Read these off the grid that follows.
1) Give the entry in the top-right corner.
2) Give the entry in the top-left corner.
3) Give the largest entry in the first column.
4) Give the entry directly above the largest entry.
5) Give the entry directly below the largest entry.
6) Give the bottom-right entry.
7) Give the top entry of the column that holds the smallest entry.
8) Give the second smallest entry.
[[128 128 128 128 128 128 128 128 128 128 128]
 [148 122 132 132 137 126 143 112 118 124 135]
 [137 158 142 121 148 124 123 135 110 136 145]
 [125 121 114 119 148 125 148 127 145 142 137]]
1) 128
2) 128
3) 148
4) 122
5) 121
6) 137
7) 128
8) 112
